128 stands for zero in the data rows.
Some points, one per row:
106 91 140 131 124 143 175 119
118 133 91 110 135 98 117 119
121 146 139 131 120 143 141 128
143 107 150 112 147 98 93 124
116 129 90 110 153 97 127 121
128 163 139 190 147 142 152 132
115 106 139 131 141 142 148 137
112 154 91 110 131 98 126 145
134 104 90 111 152 97 120 114
129 116 149 112 154 143 125 118
119 158 92 111 118 98 119 120
116 125 140 131 135 142 145 131
108 166 90 111 118 98 115 159
130 160 90 111 127 98 125 146
127 100 90 130 154 143 182 163
117 142 138 129 106 142 139 126
114 135 90 110 155 99 143 146
102 141 139 130 122 143 149 123
141 161 91 110 100 99 106 155
107 134 139 131 132 143 156 181
148 95 149 111 166 151 134 118
128 115 91 131 118 97 145 118
134 112 139 131 112 143 143 116
120 149 91 111 135 98 114 111
125 89 150 111 150 98 74 107
166 78 149 111 167 152 101 100
108 136 140 130 112 97 127 131
111 118 90 110 143 98 112 93
142 133 140 129 96 151 131 105
127 142 148 111 132 98 99 105
121 112 149 111 165 98 104 161
117 115 89 131 121 97 138 150
114 156 90 111 108 97 104 123
107 156 91 111 115 97 119 150
126 170 139 190 156 143 146 116
200 131 150 111 180 151 72 248
182 169 139 111 72 152 75 111
108 126 75 131 121 98 141 130
137 104 140 132 155 152 154 120
127 132 138 131 125 144 136 161
118 79 149 131 99 143 146 121
116 152 91 110 127 99 109 123
124 131 150 111 151 150 112 111
113 143 139 132 125 143 134 149
119 126 139 111 139 144 130 134
112 131 90 110 134 98 82 118
Here are 16 more points, each followed by its number:
95 173 91 111 124 97 125 128 0
114 112 91 111 150 97 106 133 1
117 128 138 131 114 143 150 130 2
147 127 138 110 141 150 135 112 3
110 117 140 130 119 144 134 143 4
167 125 139 131 80 151 129 114 5
120 108 149 111 139 97 121 105 6
112 121 139 190 111 143 112 156 7
151 150 150 111 90 150 105 107 8
175 114 149 111 169 151 128 130 9
117 121 91 110 147 98 121 113 10
111 122 149 111 141 97 110 113 11
115 156 140 190 127 144 130 124 12
135 142 138 130 109 151 130 121 13
144 108 150 131 93 150 171 114 14
130 159 149 110 107 151 113 149 15
Which two of these numbered points are nearest to each point below, looking only along the 2 directions in which the first points spread most? Their numbers follow each, nearest first.
124 182 139 191 161 144 159 118 > 12 2
144 105 149 130 103 150 180 96 > 14 12
122 161 90 111 96 98 99 123 > 0 10
126 115 150 131 97 98 137 123 > 13 4
121 135 139 130 109 143 134 133 > 13 4
120 122 149 111 138 143 132 111 > 5 3
126 139 90 111 143 98 132 133 > 10 1
116 95 139 130 120 143 174 98 > 14 12
248 98 150 110 195 151 139 142 > 9 3
165 112 140 131 79 151 114 121 > 3 5
Now 16 new points, numbered from 0 again:
109 163 140 191 136 144 133 121 0
143 97 139 155 101 151 109 176 1
131 160 140 191 155 144 147 129 2
122 135 140 131 137 143 152 123 3
96 125 90 132 114 97 156 114 4
108 163 140 190 142 143 142 119 5
119 135 150 110 150 97 116 99 6
153 98 149 131 105 152 152 123 7
125 101 149 111 158 143 104 112 8
132 101 139 131 153 144 176 176 9
103 138 90 110 137 98 116 122 10
152 96 149 131 94 151 176 118 11
126 158 139 191 162 143 157 114 12
133 151 89 110 102 97 105 153 13
107 141 138 190 116 143 127 161 14
102 162 90 111 129 97 108 114 15
The same question for these:
133 101 140 130 118 143 137 141 > 7 9
92 116 140 130 125 144 150 148 > 14 3
114 106 91 109 138 97 123 133 > 10 13
136 98 149 131 97 151 129 104 > 7 9
145 98 150 111 163 151 110 122 > 8 1
116 165 91 110 116 97 110 140 > 15 13
116 124 148 111 122 96 95 103 > 6 10
113 111 139 131 106 143 154 122 > 0 5
114 138 90 111 117 97 125 132 > 10 15
214 208 139 190 181 151 153 155 > 1 8
